One turn moves every row onto another: examples first, then more rows asked:
zet: [ 15 -14 -23  -7   4 -12  -2   6   8 -27  -3   3   7  -2   9  14  26 -26
  12   1 -17  12]
Gal: [ 17  -2  20   1 -37  -2  17  13  25  13  -5   3  10   5  -2  -9  17 -28
  -4  -7 -16  18]
sab: [  3 -27 -14  -7 -16  -1 -13  17  12  -2 -21  15  -5 -10   1   1   2 -26
   2 -11   2  26]
rafu: [-19  11   8  -3   7   1  20   0  20   2 -17 -18   9   0   6  -9  28  -1
  -3 -17 -23  22]
visu: [  7 -10  16 -28  -8 -12  28   6  14  -9 -23  -7   8 -13 -10   5  -6 -33
 -16 -13 -22  -2]
lim: [  7  -4  -3 -11 -36   2  18  17  33   7  15  -6   5   3 -10   1  16 -28
  -7  -6 -18   5]
tizat: [ 23  13  -5 -16   2   0  12  12  -1   6 -14  27  -9  -9   5 -11   8 -27
   7  10 -22  18]
fer: [ -1 -11   2 -22 -16 -19  30   5  -9   2  -1   5 -16   0 -18  -1  36  -9
  -3 -30  -2  16]
Kore: [ 11  -2  11  -1 -15  18  -1  -7  14  16 -15  13 -11  16  14 -15  24 -16
  14 -16 -28  20]
Sinab: [-11 -22  -3 -12  -4  -1   2 -16  24  -2  -1 -13   1  -6   9 -26  15   0
  23   4 -31  37]
pom: [ -4 -26 -12  -7 -35   4  -1  -5   6 -12   1   1 -10   1   9   3  -7  -9
  11  11 -23  -1]
Lutiz: [  5  -3  -9 -26   3 -23   5 -26  24 -35   2   8 -11  -4   5  -4  19 -12
  -5 -17 -13   8]
dafar: [ 18  -9 -16  -8  -2 -14   3   2   9 -31   2   3   8  -2   3  14  27 -24
  12  12 -22  11]
keb: [  6  -3  17 -10   1 -32   9  -4   3  20 -15   9 -22  -9   1 -20  16 -14
  15 -10 -28  37]
dul: [ 10  15  -5 -14 -24 -28  30 -10  31 -19  -5  12   4   2   5   2  13 -19
   9 -12 -35  26]
bil: [ -8   3 -10   5  -6   7   3   4   8 -14 -10  -3  -2  -5  24  -5   8   4
  13  13 -19   8]
riv: [ 10  -1   0 -22  -7 -12  20  -5   2 -27  11 -14  13  -7  -6  13  21 -20
  14  13 -33   7]
Pafi: [ 28 -12   1 -11 -21   8  28   7  -2   8  -1  13  15  -1 -12  -4  23   5
  15 -10 -12   9]
kevo: [ -8 -27   3 -24   0 -14  -1 -13   5 -25 -14   3 -23 -20   3  -4  22   4
   5 -19 -39  30]
guni: [ 25  -4  -1  -2   7 -26  11  -9   7   8 -10  18  -4  18   4  -4  31 -18
  -7 -19 -29   6]
fisud: [  4 -10  -1 -28  12 -18   2 -29  21 -32   2   4  -9  -2   4   3  15 -12
 -10 -14 -15   5]
refa: [  5 -30   8 -29   8 -11  -5 -16  12 -16  10 -10  -7   1   0   7   7  -4
 -11 -12  -7  -4]
gokap: [-12 -29   0 -27  -2 -13   0  -8  10 -22  -3   2 -31 -17  -2  -3  25   2
   1 -11 -38  31]
gira: [  1  -9  21 -11 -10   4  15 -11  25  24  -3   4  -2 -21 -20 -12  14 -13
 -22 -25 -33  15]
Gupe: [ -8 -19  -9 -13  -8  -1  -4 -17  16  -1   7  -6   0  -8  15 -23  15   1
  23  -2 -30  42]
sota: [ -5  -7   5 -26 -26   0  36   1 -12  11  -7   8 -12   8  15  -3   0  -8
  17 -17 -15  28]
Zeged: [-15 -23  -8 -33 -12  -7  15   3  24 -14  11  -9 -33 -15  -9   3  20  -7
   7  -7 -39  19]
Lafas: [  6  -3 -15 -23   6  -2  34 -11   0  16   1  13  -1  -3  -2  15  -1 -18
   4 -24 -10  -1]
zinu: [  9 -34  10 -28 -37 -21   9  -4   7   3  10   3  -5   2  -9   4   6 -24
 -19 -25 -32  21]
ronus: [-13 -12  15  -8 -17  -7  17  13   5  31 -11  -3 -10 -11   3  -3  -1 -34
  -8 -11 -26  33]
sube: [  6 -21   9 -21 -13   0  25 -15  21  15 -14   7  -7 -16 -19  -6   7  -9
  27 -34  -9  18]
Gulo: [ 17 -14  13 -24 -16 -23  21   4   2  10   9  13  -1   1  -6   0  19 -25
 -33 -19 -34  25]
ges: [ -9 -30   6 -22  -5  -6  16  -9  16  -8 -13 -28   8   0   1 -28   9  -7
  16   4 -22  20]
seg: [ 21  -3  15 -20 -11   3  22   3  15   4 -17  17   5 -10   2  12  -9 -37
 -16 -12 -28   6]
femiv: [  3 -10 -16 -15 -10 -17   0  -2  16  14  24  20 -10 -19  -3   5   8  -1
  -1 -10 -33  40]
vebe: [  9 -17  16 -23  -1   7  -2 -14 -10 -18 -24  11  12  -6   3  -1  11  -2
 -19 -24 -23  21]
Tuz: [-10  -8 -11   3 -13   8   0   1   6 -14 -11  -1  -5   1  24  -3   2  -4
  11  18 -18   8]
Zan: [ -3   0  25 -26 -23   7  23  -9  20   9   6 -10   4 -24 -17  -9   4  -6
  -8 -11 -41  16]
sovik: [  2   3   0 -21   0   6  -1 -19   5   4 -11  25 -25 -14 -15 -13  27 -29
  -7 -25 -25  16]
fut: [ -4 -27  15 -13 -10  -3   9  19  -2  26  -2 -17   5  -4   6   6  -7 -16
  -9  -5 -23  18]

seg -> Gal
sota -> sube
vebe -> dul
Where do these go?
Sinab -> gokap
fut -> Zan
kevo -> Lutiz
refa -> riv
guni -> tizat

One turn moves every row onto another: examples first, then more rows asked:
Gok: [ 19  -2  16  -3 -20 -10 -11  16 -38  17  -7 -17  25 -19  25   0  20  15
  18  -8  -1 -12   6 -22  13 -24  17  16  13   9 -11 -14]
badap: [-14   2  24  11  12  -3 -17  13  -6   2 -10  19  10  -6  -5 -16 -14  17
  21  10  -8  -7   5   2  24  -2 -27  -2   2  14  11  -5]
sani: [  0 -15  15 -13 -25  -8  -5 -36  -3  16   3 -15  18  11   6 -13  19   0
   0   5   0 -20 -20  -5  16 -11   1  14   8   4  -9 -22]
lile: [-12 -16  13 -26 -28 -12  -4 -27  -3  11  10  -4   1  10  19  -3  11  -1
  17  17   1 -22 -17 -31  -3   3   5   8  15   7   9  -6]
tam: [ 12 -15   8  -1  14  -3  -1  11 -30  17  14  -4  21 -12  10  14  -2  25
  33  23   7 -19  -8   5  26 -23   2  -9   2  -5 -15 -10]
Nik: [ 14  -8  29 -17 -27 -15   0  14 -17   1  -9  13  39   8   2  -5  19  10
  14  -8 -12 -19   2 -13  13 -16  16   1  33  15   6 -20]
nado: [ 13   5   3   8  -8 -19 -10  11 -13 -16   5 -27  13 -10  33  -8  13  21
  19  17  -3 -21 -18 -10  11  -2 -21   8  14  17 -10  14]
Veri: [ -1   8   1  13  22   6 -18  -9  17  16  12   5   5  -3   5   2   9  -2
   9   1   9   2  -5 -13  16 -13  -6 -19 -16   7  13 -13]
Gon: [ -8  15  -8  -4   4  -5  -9 -14  -2   3  16  16   3  -4  32   8   6   3
  -8  17   5  -7  -3 -25   2 -22   5 -21  -5 -11   9  11]
mub: [  4   8   9 -15 -33 -22 -11  18 -13  27   6 -15  17   7  17  -6  12  18
  39   7 -20 -17   2  -3  12 -24  -2   0  13  19  -2  11]
giv: [-14  -9  28  -3  -4 -13  -4 -17  -2  22   2  -3 -12   3   4 -13  13  -9
  -6  -6  17 -12  -4 -29   7  -9   6  14  20  -9   3 -18]
gamo: [-12  26  21  -6 -22  -3 -29   6   3   4 -13   3  19  15  11  -4  10  32
  12   9 -11 -23  -4 -13  22 -13  -2  15  34  18   6  12]
bok: [ -4  10  19   0   1  -9 -31   1 -18  21   6  20  22 -10  30  -4   4  29
  11  17  -2 -33   8  -1 -12 -13  -8 -10   4   4   5  26]
Tev: [  8  12  29  -9 -12 -27 -10  11 -13  14  -4  11  22   7   9  10  24  17
  12  18  -3  -8  -7 -22  10 -29  10  13  53  18   8 -15]
benur: [  9   6  -7 -12  -2  11   1 -15  -5  16  25  12  17  -7  12   7   6   5
   7  12  -4 -15 -20 -14  17 -22   2 -19 -28   5   2  -6]
kot: [ 15  -5  29   1  -7  -7 -27  -6 -16  -5  24  36  11  10   6   9  12  18
   2  15  15  -4  -6  -7  12  -7   2   5  36  34  14  -9]
logi: [-10   3  45 -14  -8   1 -19   9  -9  -8 -14  18  11   4  -2   0  -2  17
  29  11  14 -13  13 -27  16 -25  18  -3  22   3  10  10]
ref: [  8   2  -2  17  -2 -20 -16  18 -14 -12   9 -20  14 -10  35  -6  14  20
  21  13   3 -21 -13 -12  12   4 -22   5  12  11 -12   9]
negi: [ 20 -15  20  11 -20 -28  -9  18 -21  17  39  11  10   4   9   7  20  18
  -4  -2  10  10   0  -5  18 -11   0   8  12  22   4  -7]
lamel: [-17   1  23   9  10  -6 -15  12  -4   7 -17  11   2  -1  -5 -13 -13  17
  23   9  -3   3  13  -2  21  -7 -26  -5   5  15  14  -2]
Babov: [ -2  11  -6   4 -10  -1   6 -23 -14  -8   7  -3  11  -2  17   7  -8   3
  34  25   3 -21 -20 -11  -5 -14  -8 -10 -13  17   3 -17]
Ganal: [ -3  -7  11   7 -10  -2 -14  18 -39 -13 -16  20   7 -10   5  20  -2  18
  -4  14  21 -17  -2 -12  17 -13  -3  16 -11   2   0   4]
Fel: [ -8  14  23  -2  -3  -4 -26  -5 -18  23   3  12  23 -14  31  -4   4  33
  11  22  -3 -25  10 -11 -12 -14  -6  -7  12   5  10  24]
Ras: [  9   2  27 -19 -37 -26  -3  14 -18   6   1  11  31   7   2   0  22   8
  25  17   5  -5 -15 -21  18 -20   7   2  27  37   8  -4]
sases: [ 20 -13  12  -6   6   4   4   8 -29  16  11 -10  21  -9   3  12   0  23
  39  14   8 -25  -7   2  22 -21   5  -9   0  -3 -16  -9]
bep: [ -1   1  -2   5 -11  14   6 -19 -10   0  -1   4  28  -9  15   4  -3  17
   2  -7   6 -23 -20   0   5  -8   8  -8 -26   7   1 -14]
nati: [ -6  -4   6  19   3 -11   4  -3   9  -4  -5   1  -2   0  11   3  -3   9
   1 -18   7 -10  -7   4  -5 -22  -4  -8 -24  -4   3  -1]
duvus: [ 22  -9   9  10 -26 -14 -20  -2 -16   9  29  17  26  17  10   6  23  23
   5  -2 -11 -11  12   7   6  -5   0   5  30   6  -3 -17]
vinul: [  3 -26  18 -19 -19 -19  -2 -16  -1  25   3  -6   0   6   0   0  14  -7
   4 -10  14  -5 -11  -2   5  -5  18  12  -6  -2   5   1]
ner: [ -1  -6  11   4  -9   2 -11  17 -36  -6 -23  13   5  -3   4  18   1  22
 -11   2  25 -19   1 -12  20 -16   1  14  -8   4  -3   3]
luvol: [-11  21  10  23  15  -7  -5 -13   6  20   7   7   1  -9  13   3  -1  18
  17   0  19   0  -5 -22  -7 -12  -2  -7  -6 -12   1  -2]
duval: [  6  15 -15  10   1   3 -14 -16   8 -12  12  -2   1  -6  17  11  14  -5
  16  22  -8  -6 -19 -19   7 -11 -16  -1  -1   7   6 -13]
vuro: [-10  26  -6   3  11 -16   3 -18  -7   4   5   5  -3  -2  35   9  -9  21
   5  22   7  -7 -26 -21  -1 -14  -4  -1   2   9   5   1]
vof: [ 13   4 -12   5  -1  -2 -10  -8  -7 -15  -3  11   1   2  16   7  10 -10
 -10  -7  -1 -14  -1 -16   3 -16  -2  -3 -23  -5   1  -9]
Pafu: [  2   2  33  -8 -18 -35  -2  26  -4  15   1  11  23   7   4  -4  21  13
  18  -4   6   6   6 -29  15 -15  14  -2  38   4   6   2]
Lomi: [  4  -9  20  -4 -32 -15  -9   4 -11  -9  37  27  19  25   9  -9   9  18
  10   8  -1 -13   3  -9  18  -1  -8 -14  26  23   6   0]
nefa: [ 11 -15  36  -9   6 -13  -9  18 -16  -3 -17  -7   8 -10   8   1   5  14
  13  -1  15   7  -6 -10  34 -37  15   8  12  26   1  -6]
sipez: [-12  -4  17 -20  -5 -19 -15 -36   3  27  -2   7  -7   7  12  -9  11   2
   8  17  18   3 -21 -12  10 -12   3   6  27  11   3   0]
pufas: [ 19  -8  29   3  -4 -22  -4   3 -32  -2  29  30   6   2   8  -4   5   7
   5   6   8  10  14 -15  15 -14   4   0  34   6   2 -19]
Befup: [ 10  -8  36   0 -22 -26 -16  20   0  14  -9   7  30  11  -3   3  33  14
   5 -11   9  -8  -2  -5  12 -30  11   4  25  24   6  -5]

Tev -> Befup
nati -> Babov
bok -> Ganal
Where do these go?
sipez -> vinul
mub -> logi
duvus -> kot
ner -> nado
Gon -> vof

